One turn moves every row onto another: examples first, then more rows asked
k_319: [ 15   1   9   8   8  -7  15  11  -9   1   3  -7   5  -3   0   4  -5   0
   0  11 -15   9   8   3   0  10  -3   0  -4   3 -11  11  -8 -24   1   2
   4   4 -12  -9 -15  -8   3   7   1  -8   3   9]
k_239: [ -9  -4  12  15   1 -21  -2   4  13   4   1   6  12 -10   5   0   5  -3
 -10  -7  -5  -3  -3   6  -7 -11  -5  -1  -6 -12   3  -4  -1  -8   4 -11
   3   2  -5   6 -14  -1   6  -6   5  -2   7  -2]
k_698: [  1  17  -7  13 -10   1  -1   2  -2   3  -1   0   5   6  13   4 -18   4
  -2  12 -14  11   5   9  -6   5   4  -3  -2   3   3  -6  -9 -13   5   0
   2  10  -5  -8   4 -11  11   5   4   5 -10  -4]
k_257: [  1   4  -6   7 -13  -1  -5  -3  -4 -12   3   8   3   2   6  -4  -4  -6
  -8  23  -3  -7 -12  23  -4   7  -2  -3  -8  -7 -11   2  12  -6 -22  -6
  -4   4  -1  -1  -4 -17   7   4  -8  -6  -1  -2]
k_287: [  0  12   4   2  -1  11   4   7   5  10  -6  17   5  -5   3  -7  -7 -12
  -7  12   1  -1  -4  15  -9   8   3  -1   0   0 -11  -1   0   1  -6  15
 -12  -3   9  -1   5  -7  -3   6   1   4  24  -1]
k_700: [ -4   6  -3   7 -10   5  -9  20  -5   8  -1   1   0  -2  -6   2   1   0
   1  11   2   6   3  -1  -6   9  -2  -4  -1  13  12   3  -6  -4  16  -2
   8  -8   1 -20  -9  -4  -6   4  18   3  11   5]
k_968: [ -1   7  -6   7   6   3 -12   0  -8  -4   2  -5  14  -8   0   9 -10  -3
  -3  17  -6   3  -3   4   4  19 -10  -1 -23   5   3  -5   7 -11  -1 -14
  10  -9  -1  -5 -20 -11   4  -7   2  -1  -4   0]
k_147: [  4  14  -1   3  -5   8   9   8   9  10  -6  21   2  -5   3  -8  -5  -7
  -5   9   0  -2  -3  17  -7   8   0   2   1  -2 -11   2  -4  -1  -5  14
 -11   1   4   0   2  -7  -5  10   0   1  26   0]
k_385: [  0   1   0  -2 -10 -11  10  19   6   2  -9   0   5  -2   6 -14  -3  -4
  -1  12   0  -1   8   4   1  12  -3   6 -16   3  14   3 -16 -15   4   6
  13  -3  -9  -2  -2  -6  -1  -6  10 -12  -5   9]
k_637: [ -4  -7   4   3 -12  -8  -4   1  -8  -9  -5  -4  10   2  -4 -12  -1  -1
   9  18 -13  10  -1   0   7   1 -16 -11 -12  10  -5   7  -6 -14   4   1
   5 -11  -8   3 -11   4  -2   4   8  -6   1  -8]
k_731: [ -3   8  -1   1  -4   0   3  12   6  16  -1   9  -1   8   6   0   5  -5
 -17  -4   5  -7 -12   6  -9  15   0   4  -5  -9  -1   6  -5   7   2  -6
  11  -3  -1 -14  -7 -10   8   8  17   7  -5   9]
k_915: [  6  -2 -15  11  -4   1   1  -3  -9   3   1  -4  -7   6   6   1  -4   3
  -3  12  -1   3  -1  14   3   3 -10  -4 -14 -16  -7  -8  -2  11 -23   1
  -3  -1  -1   4  -2  -7  -3  10 -14  -4   8   3]
k_810: [ 12 -11   9   1  -3  -3   0  -4   5  -7   3   9   2  -6 -11  13 -10 -14
  -6   5   2  -6  15   7  -7   3  -6  -1  -3  -9   4   8   0   0  -1 -10
  -8   2  -1   4 -13  -3   1  -4   7 -22   9  13]
k_32: [ -1   0  12  -1   1 -18  -4  10   4   7   0  -1  -1  -9  -8   7  -2   3
  -9   5  -9   3   1  -2  -6 -18   0   3 -11 -10  -7  -6  -4   4   9  -6
  13   9  11   0  -5   5   1   1   6 -17   5   4]
k_843: [  7   1   2   2 -12  -8   1  -4   2  -1   1   8  -3   3 -11 -12  13  15
 -10   0 -12  -4  -6   6  -2 -14  -5  -3   6   0   7   3  -1   2   1  -7
   6   4 -14  -6 -15  -4  15   6   4 -13  11   1]
k_611: [  7  -8  22   9   5  -7 -10  11  11  -7   4  11  -3  -2   7  -4  -7  -3
  -4   4  -4   1  -3  12   5 -17   2 -11  -5  -2   2   0   1   3  13  -5
   5  10  -3   0  -6   0   6  -2   2 -11  -4   3]
k_874: [ -7  17  10  -7 -12   0 -16  -8  -1 -13  -7  18   4   1  -1  -4   2  -3
 -10  15  -4  -8  -1  10  11  11  -2  -2   0   4   1  -1   8  -2  10 -11
   1  -6  10  -7 -13  -3   0 -10   6  -8  -1  -7]
k_529: [ -9  -2  -8   0  -2   4   5   6 -12  12  -5  -2  10   1   0   1  12  -2
  -1   4  11 -14 -11   9   2  10  -9   6  -8   4   0  -8  12   9  -2  -8
   5  -7  -7 -13  -6  -8 -13   1   2 -19  17   6]
k_202: [ -3   2   8   6  -4   3  -2 -12 -10  -4   3 -10   5   8   5  25   0  -3
 -11   0  -7  10   7   1  -3   5  -1  -5   3  -5  -8  -4   0   1  -1  -7
   4  12   3 -17   0  -5  -7   6  -1  -7  -9   0]
k_784: [ -3  -4  13  -6  -1  -2   5  -2  15   4  -8   1  11  -5   4   0  -6  -5
  -9  -6 -10  -1 -15  -3 -12   3 -12  -5 -14   3   1  -8  -5   2  -2  -1
   3   6  -3   1  10  -8  11   5   0 -23  -1  -1]
k_275: [  8  14   3   3 -11   5   7   6   2   1  -2   6   1   1   7   0  -1   8
  -1  12   1   4   6   2 -12  12  -8   2  10  -5  -5   5   8  10   7  15
 -12  11   5 -11  11  -4  -9   9   2 -14   7  -3]
k_403: [  1  -6 -16  14  -5   2   0  -1 -10   8   3  -3  -6   4   3   3  -6   4
  -5  13   3   1   2  21   7   4  -7  -3  -8 -16  -5  -9  -2  14 -20   2
  -3   0  -2   5  -6  -8  -5   7  -8  -1   6   1]
k_853: [  8   8  15  -2   3   7  -1   4  13 -11  -5  11   1   4   4 -10   3 -11
 -16   3  -4   2  -4   1   1  17  -8 -10  -6  -8   0  13 -12  -6  -8   3
   3  -7   0  -6 -17 -11   5   3  12   9  -6   8]
k_303: [-12  -7   3   1 -10  -1   3  -7  -9   5  -8  -5  -2   7  -1  13  12  -9
 -13  -5 -10   3   7   6   2   3   5  -4  -4  -3  -4   0 -21 -13 -13  -6
   9  -7  -5  -7 -10  -7  -4   9   9  -2   2   3]
k_552: [  4  12   8 -12  -2   6   9 -11  -2  -5  -9   5  -4   7   3  -1  -2   8
  -9   3 -11   2  12  -1  18  11  -6  -4  -1   6  -6  -6 -12  -1  13  -5
  12  -3   6  -3  -3   3  -3  -8   4 -13  -3   1]
k_463: [ -2   7   4  -5   0  11  -1   6  -3  -3  -3   0   5 -10   3  -5  13  15
  -2  10   2  -5  -2   8   7   8  -6 -12   1   4   7 -15  11   0  -9   6
   4   1   3 -11   2  -8 -14  -6 -13  -9  16   4]
k_437: [ -2   1   4  -5  -3  14  -1   6  -2  -9  -3   2   7  -9   1  -5  15   9
   3   9   3  -5   0   7   8   8  -4  -9  -5   6   7 -14  10   1  -8   5
   3   0   4  -6   2  -7 -15  -8 -12 -13  19   5]

k_731 turns into k_874
k_287 turns into k_463
k_303 turns into k_853
Now these:
k_319 turns into k_385
k_915 turns into k_147
k_257 turns into k_275
k_784 turns into k_843
k_611 turns into k_32
k_698 turns into k_700

